(in the rows, 128 means zero)
One turn moves every row onto another: examples first, then more rows asked:
Muka: [126 143 127 132 115 165 110 133 104 126 129 128 136 133 141 110 126 124
 117]
Besi: [124 142 114 111  91 167 135 109 131 125 101 173 125 123 157 126 101 122
 127]
Rutut: [153 134 102 104 127 171  98 127 144 138 109 155 118 140 119 117 120 119
  98]
Gunu: [152 105 159 122 124 105 137 150 134 128 155 168 120 119 139 156  83 137
 102]
Dabu: [156 117 144 125 128 103 145 151 137 125 156 178 108 126 130 153 105 148
  89]
sobof: [155 127 111 100 124 177  98 127 146 139 103 148 115 139 133 115 106 126
 110]
rodi: [149 100 152 127 129 110 137 147 133 128 153 175 122 114 138 162  86 130
 101]
duza: [155 137 108  98 121 169  97 128 146 139 108 146 114 146 124 111 112 128
 102]
pof: [141 165 101 107 111 149 130 117 143 105 107 138 103 134 137 123 130 113
 104]
gunuz: [139 144 110 109 116 166 132 115 145 107  93 141 102 122 157 129 114 113
 122]
Tega: [151 108 148 128 130 104 138 147 132 129 159 176 124 117 130 160  94 128
  93]
nipe: [157  98 149 130 134 104 147 143 133 127 143 165 118 118 150 166 107 127
  94]
kefo: [143 158 112 101 106 154 130 118 144 106 100 130  97 133 150 120 115 124
 114]
magam: [126 139 128 132 116 168 110 133 106 126 126 127 136 130 145 111 123 123
 122]
reti: [138 152  99 115 121 162 133 113 143 105  99 148 107 121 143 133 129 103
 111]
lepug: [158 111 153 120 126 108 144 151 139 126 151 171 105 125 142 151  91 156
  99]
femos: [127 155 121 101  80 154 133 112 132 125 109 161 119 137 150 114 100 135
 121]
Mimom: [126 137 127 134 119 170 111 132 104 126 125 132 137 128 144 113 126 120
 122]
nud: [152 112 154 123 123 100 137 150 133 129 158 168 121 123 131 155  90 136
  93]
vido: [155 100 151 127 134 117 146 148 138 126 146 180 108 115 147 160  92 146
 104]
lepe: [157 107 146 128 130  96 148 144 132 127 148 161 119 125 142 164 113 129
  86]
Fud: [126 143 124 135 118 167 111 132 103 126 129 132 139 130 140 111 129 120
 118]
tibol: [160 107 154 123 126  95 146 146 133 126 147 154 115 129 148 158 106 137
  90]
bip: [123 151 101 117  95 159 136 108 130 125 110 182 129 125 140 127 119 112
 113]
vamuk: [125 166 106 106  83 147 134 112 131 124 118 169 124 138 134 116 118 125
 107]
Fes: [152 125 104 107 131 179 100 125 145 139 103 156 118 135 129 120 114 118
 107]
fota: [154 107 140 132 138 112 148 148 137 126 151 187 112 116 135 161 105 139
  94]
gima: [159  99 155 124 129 101 147 145 133 127 142 156 115 123 155 162 100 135
  98]

reti moves to gunuz
Muka moves to Fud
Where do these go?
lepe moves to nipe
Rutut moves to Fes
Gunu moves to nud
vamuk moves to bip
fota moves to vido

One turn moves every row onto another: examples first, then more rows asked:
Mov: [137 149 141 105 136 148 127 116 129 124  93 106 106]
vori: [131 143 128  97 112 121 152 130 146 134 113 134 139]
Rez: [114 166 106 103 133 136 138 141 110 110 126 108 107]
mimut: [120 126 136 132 155 140 172 136 108 100 144 114  94]
Niras: [136 144 126 130 149 164 143 102 111 127 129 133 138]
Tipa: [136 152 137 131 132 154 142 140 151 115 172 138  85]
podu: [132 122 114 143 181 139 166 123 132 107 142 118 109]
Rulan: [102 135 116 130 147 130 124 125 163 110 162 110  95]
zese: [108 140 127 115 112 114 116 148 124 112 139 116 106]
Seke: [151 146 117 138 153 151 160 152 165 134 141 137 116]
riz: [123 129 136 111 143 136 169  98 165 107 134 137 132]
dunuz: [123 105 108 134 122 136 121 126 136 130 110 114 111]
foper: [119 149 129 145 117 124 131 139 126 119 158 140 129]
sog: [101 142 155 118 162 128 132 141 121 131 127 141  83]
nug: [159 153 144 108 128 134 109 121 131 128 134 115  97]
mugud: [132  93 131 100 162 119 139 130 157 113 118 134 113]
Sul: [136 151 101 145 150 149 116 115 115 126 143 125 110]
lilid: [144 102 137 123 113 137 130 118 132 136 139 128 128]
Gitab: [156 147 147 100 171 154 146 145 144 122 120 142  93]
Zop: [119 100 147 115 161 116 121 139 156 134 140 127 103]
mebo: [153 138 112  77 160 141 143 143 145 121 129 150 109]
tana: [132 109 122  92 158 117 150 123 141  90 141 112 122]
Biru: [ 93 133 109  95 150 137 136 126 144 125 123 127  76]
bezi: [113 135 147 139 157 115 128 137 173 136 134 127 121]
goge: [132 135 149  93 134 141 137 121 154 120 148 169 106]
vuze: [115 142  93 113 129 136 161 129 126 120 123 117 141]
Bemuk: [138 130 132 149 177 152 154 136 151 121 157 129 124]
teli: [139 177 142 118 122 132 143 132 130 130 134 148 129]
zug: [117 144 117 114 144 157 185 118 142 115 116 123  92]
Lupav: [136 145 143 107 175 138 143 142 124 127 128 124  69]

mimut moves to sog
riz moves to zug
Where do these go?
vuze moves to Rez
Lupav moves to Zop
dunuz moves to Sul

One turn moves every row onto another: examples first, then more rows asked:
Susez: [147 113 106 125 125 130 164 116 108  93 125  81 127 150 132]
buzu: [106 105  97 142 138 124 132 134  75 105 108 138 130 157 145]
dev: [141 152  98 133 108 128 156 120 122 118 139 123 117 166 135]
zil: [117 134  92 155 139 114 147 134  82 106  88 137 119 152 167]
Bufig: [133 125 102 149 121 101 131 111 140  88 125 159 101 143 147]
mibof: [131  99 107 130 131 131 131 115  77 124 115 141 133 137 158]
kupam: [145  91 117 178 127 129 136 108 102  88 116  89 116 163 152]
Zavu: [172 102 105 174 160 147 155  92 124 106 118 143 127 151 139]
tenez: [150 156  68 173 140 136 163 121  87  88 120 116 129 153 147]
Zokom: [150 116 103 135 132 109 146 121  89 123  93 141 119 134 166]
kem: [136 106 100 133 116 119 166 112 139 103 129 144 132 124 131]
mis: [122  83  96 151 130 131 147 132 128  91 130 108 144 122 152]
fumo: [137 136 106 142 136 157 174  90 102  85 131 136 114 144 118]
fuma: [132 138 108 162 121 120 142 109 146  85 118 164 109 156 144]
zako: [126 114  97 134 129 119 156 102 149  94 131 151 132 134 127]
liv: [102 110 100 153 139 133 142 121  70 105 101 135 134 154 153]
Mudu: [132 117  96 179 144 162 182 117 101  83 116 105 129 139 138]
zup: [159 129  92 163 140 147 140  79  72  85 134 126 126 148 142]
busi: [173 148  81 155 143 135 149  98  83  85 124 110 121 138 157]
puru: [160 140  99 168 135 142 126 101 134 120 121 126  90 166 148]
Feni: [149 113  95 185 150 142 133 120 124  96 105  91  99 167 147]
pibe: [148 160 104 152 139 149 134  95 107  86 137 138  91 145 157]
dini: [136 108  93 148 148 157 156 118 120  98 119  85 122 161 116]
zak: [139 131 108 185 111 128 127 112 116 113 130 132 106 180 156]
Rese: [143 120  85 171 157 166 140 123 123 118 144 136 143 159 148]
nenof: [148 134  97 132 132 157 149 100 129 122 135 120 112 161 117]
duzad: [141 127 102 133 119 136 175 117 146 101 123 136 141 127 140]
susil: [118 102  96 168 134 113 111 131 129  75 127 122 112 141 168]
Naza: [140 135 102 130 135 115 147 112  83 117  93 139 118 134 172]
Luvel: [126 110 110 129 135 135 143 100  71 115 106 138 132 136 157]
Reku: [125 121  93 147 138 101 146 141  87 105  87 139 116 154 154]
dagi: [121 108 112 173 139 131 111 116 128  62 121 125 113 151 164]
nabaf: [143 141  94 189 146 154 142 123 106  86 122 107 106 140 179]
zuk: [125 101  94 170 144 119 120 124 142  80 124 115 127 131 173]
niziz: [137 136  79 180 136 148 155 101  77  88 131 132 135 164 130]
Vufav: [169 125  99 144 176 123 148 105 123  73 110 124 107 157 134]
soze: [129 124  99 153 134 110 116 103 148  86 131 153 110 141 156]
burat: [130  96 106 144 138 148 143 124 129  79 127  96 145 123 159]
Lin: [122  92  91 152 138 128 159 123 144  88 123 114 149 125 143]
bemef: [139 143  78 141 173 143 133 137 123  84 136 117 123 164 143]

liv moves to Luvel
fumo moves to pibe
Zavu moves to Vufav
Where do these go?
dagi moves to burat
zako moves to soze
busi moves to tenez
susil moves to mis
kupam moves to Susez
buzu moves to mibof
Feni moves to dini

One turn moves every row onto another: examples first, then more rows asked:
rufa: [118 138  73 143 128 127 125 131  94 110 117 134 103 124 107 125 108 117
 135 152 135 114 119 136 125 127 158 117 135  96 129]
bomet: [136 149 111 125 127 153 110  95 106 157 107 143 142 115 135 127 126 105
 116 115 114 139 149 114 154 130  93 110 149 139 118]
bir: [124 115 118 122 112 138 133 146 110 120 136 126 136  98 118 141 117  83
 142 135 148 123 121 153 110 154 122 143 104 121 134]
gav: [117 110 153 129 128 153 114 122 109 120 146 174 116 151 126 133 112 164
 122 114 136 115 124 119 142 132 135 127 126 131 127]
rago: [113 132  95 129 120 117 162 144 127 124 125 139 132  97 127 144 111  97
 134 136 151 130 133 137 107 154 102 134 111 143 136]
Gidug: [134 144 123 107  98 121 114  92 132 153  97 110 142 135 141 131 172 126
 125 113 120 136 111 122 144 129 115 140 139 151 131]
zat: [124 113 110 124 134 117 135 109  98 119 119 157 123 152 111 130 103 147
 120 147 123 149 147 161 143 121  99 142 147 130 129]
zomo: [142 140 134 144 130 104 142 128 150 117 136 175  99 105 134 107 138 116
 125 126 128 130 112 129 145 142 144 161 133 126 124]
tedat: [130 150  82 150 109 136 154  99 117 102 150 127 117 109 130 112 107 131
  99 143 134 128 130 131 125 118 120 119 127 114 115]
vefam: [ 90 123 117 143 135 129 158 130 119 104 126 154 120 139 128 117 117 169
 117 141 139 132 146 122 124 134 128 120 125 152 103]
pafe: [129 106 104 109 114 129 134 113  96 119 135 132 128 149 101 110 116 140
 147 146 155 102 132 136 149 121 127 144 140  94 125]
gigov: [116 128 141 148 126 150 112 135  90 113 156 154 111 122 128 125 121 142
  94 154 131 124 119 137 122 128 140 118 106 118 120]
Pidok: [103 121 147 136 147 137 124 140 113 120 128 147 115 151  90 129 113 158
 129 153 129 111 128 124 127 115 154 119 115 138 121]
noso: [131 122 146 134 136 100 151 121 135 117 114 156 100 109 114 106 126 108
 124 119 141 100 127 136 166 143 141 161 120 131 137]
pono: [129 155 117 116 109 120 129  90 126 135  89  92 132 128 114 135 155 102
 106 122 118 103 116 120 133 143 140 109 139 153 137]
Mubeb: [117  97 133 133 117 154 114 131 104 119 154 165 111 142 136 132 111 162
 110 133 143 113 116 129 144 134 130 129 136 119 140]
mifa: [137 142 133  91 127 134 114 124 112 129 118 108 144 150 116 104 142 118
 125 125 111 128 149 132 118 122  94 115 165 126 142]
tigus: [133 142 100 130 115 162 111 116 133 145 129  92 137 119 105 116 132 103
 129 139  97 127 124 120 139 125 136 117 165 121 125]
fugi: [150 119 148 137 138 113 136 133 137 109 109 156  89  97 126 106 121 100
 139 127 143 120 120 136 142 118 143 139 122 124 126]
Govem: [129 144 115 112 103 116 122 104 127 145  87  85 120 129 128 133 163 107
 121 121 121 115 111 122 137 123 129 118 133 150 141]
tupi: [113 149 105 138 122 130 124 110  86 103 150 156 126 133 144 112 121 133
 108 111 125 146 149 145 139 151 111 143 128 108 111]
roz: [110 120 119 139 121 150 142 123 130 107 140 148 105 136 116 129 111 159
 125 125 146  89 119  99 128 125 158 107 127 134 124]
difa: [142 152 123 103 108 118 117  93 137 159  99 136 153 142 130 131 161 128
 133 127 128 129 112 106 144 136 117 127 154 150 128]
Pab: [110 126 117 120 124 118 141 148 122 122 131 141 152 117 112 141 123 106
 143 142 137 145 127 157 107 166 113 160 115 137 136]
les: [100 138 138 142 138 135 149 120 127 104 140 157 115 141 122 125 115 167
 104 126 125 124 146 115 124 128 129 116 119 156 110]
papom: [135 158 115 123 102 132 105 105 124 155  97  96 130 113 151 121 162 109
 130 113 127 130 113 108 141 122 117 120 123 137 126]
vuref: [136 125 153 146 133 114 142 121 150 101 118 148 114 108 119  97 119 119
 127 125 125 136 117 153 147 137 144 167 127 132 132]
lome: [124 165 104 115 113 140 134  90 107 111 107 107 144 125 117 119 145 102
  93 110 112 110 135 128 123 154 129 107 142 137 131]
tizon: [130 166 141 109 124 114 108 123 123 134 106 101 130 138 140 117 154 114
 114 118 110 133 135 125 118 133 104 112 149 148 149]
reg: [137 151  92 100 118 130 120  99 116 152  95 145 159 144 103 128 144 124
 135 137 131 114 111 109 134 141 133 120 160 126 137]
bes: [122 163 121 118 113 113 110 119 129 147  99  93 126 131 149 124 165 117
 116 115 107 142 122 124 128 129 109 127 140 150 143]
Zifef: [112 143 141 158 134 157 107 132 109 113 152 155 108 124 125 130 111 144
 105 132 126 119 118 117 121 125 152 110 106 127 118]
bezuf: [134 118 114 119 104 133 139 141 130 127 155 148 137 104 141 142 122 103
 137 129 149 139 122 141 110 153  96 149 122 125 136]
Molas: [102 105 100 147 117 149 150 126 125 108 133 148 103 129 135 127 103 161
 119 125 154 102 125 112 138 135 142 110 136 133 129]
nub: [ 98 122 134 138 141 133 134 141 100 114 128 143 121 139  97 120 124 150
 122 169 135 121 131 136 123 126 154 122 109 132 102]
tene: [140 150 142 142 137  99 149 135 149 106 121 151 108 101 130  90 122 120
 124 131 147 114 116 126 133 129 134 150 120 123 145]
Kir: [137 155 124 130 111 146 103  99 124 157 103 109 131 105 149 123 142  97
 130 107 126 128 130 104 150 128 114 107 134 141 115]
loko: [126 142 131 123 115 141  91 122 138 152 111  84 138 134 118 120 149 110
 144 125 103 130 116 126 146 137 139 130 159 133 136]
meke: [120  98  99 118 105 130 157 134 137 132 138 138 133 110 116 152 115 103
 144 132 148 120 123 143 130 159 111 154 128 139 138]
larit: [119 139 125 116 111 129  98 117 124 159  92  86 132 133 129 124 159 113
 140 117 113 132 117 127 151 129 126 138 139 142 136]

tigus moves to lome
bes moves to Gidug
Where do these go?
bir moves to rago
gav moves to Pidok
tene moves to zomo
Mubeb moves to nub
Kir moves to tizon
tupi moves to zat

One turn moves every row onto another: examples first, then more rows asked:
tesop: [114 138 129 114 103 103 124 142 136 149 104 122 124 145]
Did: [121 129 116 121 151 145 130 133 130 131 174 144 145 126]
Labil: [144 134 105 105 115 154 129 159 124 163 136 143 121 128]
tepe: [133 119 124 142  93 127 123 116 164 146 118 114 107 143]
Zikeg: [113 139 141 114  95 157 139 105 123 134 128 124 114 121]
gog: [122 121 144 101 129 151 153 159 112 133 128 113 131 153]
pem: [118 147 121 150 145 143 123 123 118 131 138  97 165 118]
Tivi: [136 123 120 124 132 180 130 139 117 141 146 100 106 115]
Vini: [131 115  97 135 119 146 107 122 112 126 130  92 131 111]
kodor: [122 124 111 132 164 130 123 145 122 151 132 107 167 134]
Nef: [118 128 145 147 136 110  98 126 162 153 155 113 135 129]
vafe: [167 129 131 132 128 152 129 164 153 116 127 101 152 138]
Voma: [ 95 140 131 149 108 149 123 125 141 144 102  98 133 129]
vapo: [147 137 114 137 133 135 118 109 117 136 106 142 138 138]
ladaz: [137 127 122 136 162 127 133 151 156 129 128 102 161 114]
nid: [142 161 134 124 121 155 130 138 170 131 100 129 148 126]
keta: [126 129 145 138 128 132 139 141 161 113 129  75 125 132]
geg: [149 141 133 113 149 145 121 172 152 130 153 118 147 125]
tusu: [135 128 148 116 114 105 137 147 164 136 142 111 138 101]
zopid: [143 137 129 144 142 154 114 114 167 167 113 124 140 145]
Sor: [131 129 130 127  92 142 134 134 140 155 133 120  86 128]
Novup: [112 119 137 127  97 149 128 103 143 162 122 135 128 139]
Fotis: [151 128 130 112 105 127 117 130 169 104 145 109 131 137]
fip: [141 120 115 141 131 130 109 147 138 186 120 105 129 145]
goz: [174 133 130 132 147 155 115 121 150 148 149 106 146 134]
vofos: [133 134 158 109 140 122 143 128 124 163 152 118 124 110]
bab: [119 132 149 123 129 182 126 149 130 149 146 140 137 115]
doz: [101 130 113 120 115 120 127 140 116 123 129 127 150 160]
Kom: [102 113 143 113  98 128 119 141 139 125 140 131 126 105]
vume: [110 110 118 134 122 139 122 150 154 143 147 129 133 177]
Bovo: [124 138 152 125 131 137 118 110 124 105 128 104 147 151]
nek: [108 108 111 117 111 124 126 125 160 171 126 111 114 144]
Sav: [154 126 152 127  98 148 106 136 131 124 115 110 116 123]
luvem: [137 145 119 111 148 145 112 156 125 116 145 107 161 138]
mebi: [150 118 127 114 107 143 132 161 125 153 106  98 114 151]
zikev: [150 126 109 106 147 119 149 148 156 161 141 109 141 144]
roki: [158 132 130 113 136 132 111 124 134 113 143 146 141 149]
Zaz: [121 135 145 105 116 142 129 127 129 139 142 156 105 122]
Pel: [128 131 109 118 104 162 136 145 168 139 141  96 129 104]
balu: [103 143 116 129 136 123 154 110 123 122 119 107 141 125]
tigo: [107 131 105 124 140 135 158 138 157 145 138  85 138 114]
Pif: [122 118 107 134 128 139 120 130 150 177 136 147 144 111]
Kizog: [102 136 149 149 121 150 106 118 145 148 143 135 141 108]
rumam: [126 135 109 147 156 174 149 138 134 140 140 104 138 139]

doz moves to Tivi
vapo moves to gog
Where do these go?
bab moves to Fotis
vafe moves to nek
Did moves to Sav
rumam moves to Kom
Zikeg moves to geg
mebi moves to tigo
ladaz moves to Novup
nid moves to vume
Labil moves to keta

One turn moves every row onto another: examples first, then more rows asked:
Napir: [132 130 143 114 130 113 167 123 141 111  98 120 135 138 127 156 166 142
 130 120 143 137 119]
Bisa: [157 115 132 168 116 146 111 143 150 117 148 142 144 147 130 135 135 139
 129 118 146  99 126]
meb: [128 127 107 128 136 135  98 131 141 143 148 118 106 118 129 123 112 167
 129 121 115 144 116]
moz: [125 112 108 125 123 160 146 147 150 159 159 119 131 123 129 130 118 148
 130 137 136 142 137]
Zitev: [135 170 139 119 146 129 104 133 130 115 147 121 139 140 136 129 104 156
 144 113 147 138 105]
Rup: [120 129  99 135 102 130 141 134 112 119 114 127 121 108 119 154 154 148
 125 153 117 126 117]
mavim: [118 119 135 119 113 163 105 116 135 166 110 100 147 138 143 123 123 142
 120 125 132 152 139]
gib: [137  93 133 156  98 130 134 126 128 155  99 118 144 143 141 121 152 111
 137 126 136  97 123]
nakuz: [112 132 142 127 121 127 126 113 100  96 133 125 127 159 117 162 139 127
 130 113 154 105 151]
deni: [153 124 134 111 143 120 131 136 122 107 136 129 126 144 149 114 129 121
 121 109  83 107 118]
rak: [139 113 134 129 131 124 181 125 124 121 129 117 129 137 131 131 138 129
  98 123 140  89 123]
Vof: [128 120 136 130 113 137 107 148 137 169 111 131 134 110 125 121 139 152
 131 139 120 133  93]
Dela: [142 123 117 107 100 138 142 154 113 120 124  96 127 114 147 116 126 135
 149 151 130 148 113]
Gev: [141 126 146 112 121 136 103  88 109 138 109 144 127 124 115 131 157 120
 129 130 134  98 105]
Fod: [114 108 152 135 156 130  98  99 131 141 110 124 153 151 111 120 133 115
 132 114 150 109 134]
bamek: [130 113 106 137 125 134 136  98 131  98 114 139 122 154 125 119 128 139
 156 110 109 158 135]
Tusem: [150  86 129 157 141 133 131 125 141 114 147 122 108 116 136 136 156 115
 119 129 144 128 133]
zubeb: [121 153 102 133 115 129 111 133 116 120 141 135 145 160 115 119 118 127
 163 138 118 159 128]
nula: [154 121 153 140 152 146 119 118 130 123 132 143 128 121 120 128 113  95
 123 101 149 105 128]
pipov: [125 119 144 111 132 140 138 117  98 120 135 119 161 165 142 114 102 121
 146 129 155 114 149]
Bovuz: [133 109 132 141  73 136 170 132 123 124 132 112 127 138 124 119 146 138
 128 120 143 123 115]
Gak: [112 151 125 102 130 112 126 120 111 112 122 111 129 181 123 140 127 103
 145 135 125 135 122]
peved: [131 142 127 116 184 114 132 126 125 135 138 118 127 125 124 113 134 141
 132 138 134 162 115]
peg: [ 88 160 129 113 129 110 111 120 110 153 107 121 142 147 122 110 138 136
 131 133 144 136 113]
pivim: [144 142 120 127 111 113  82 122 122 148 121 127 158 165 130 127 152 117
 139 106 132 138 119]
gamus: [122 118 137 115 146 140 129 128 121 147 151 134 130  99 164 113 134 140
 135 110 135 136 156]
goki: [132 148 115 138 112 137 144 117 153 137 145 133 120 132  88 127 114 138
 137 125 161 143 152]
gapep: [153 151 123 142 125 124  90 113 142 105 108 133 126 112 127 139 113 135
 136 135 141  98 136]
dobiz: [135 133 147 135 130 138 143 119 135 160 106 102 111 138 129  99 168 137
 113 131 152 116 124]
zur: [130 128 147 120  96 123 110 132 136 110 155 110 153 166 133 108 140 128
 148 156 134 135 135]
nopot: [146 136 138 135 153 119 116 107 109  89 120 147 137 143 108 126 119 124
 128 120 116 106 115]
sek: [135 154 145 105 110 131 154 131 140 137 163 121 136 129 125 133 118 116
 104 144 131  99 122]

zubeb moves to moz
peg moves to Vof
Where do these go?
Napir moves to gapep
goki moves to sek
Tusem moves to nakuz
nula moves to Gak
Bisa moves to pipov
mavim moves to dobiz

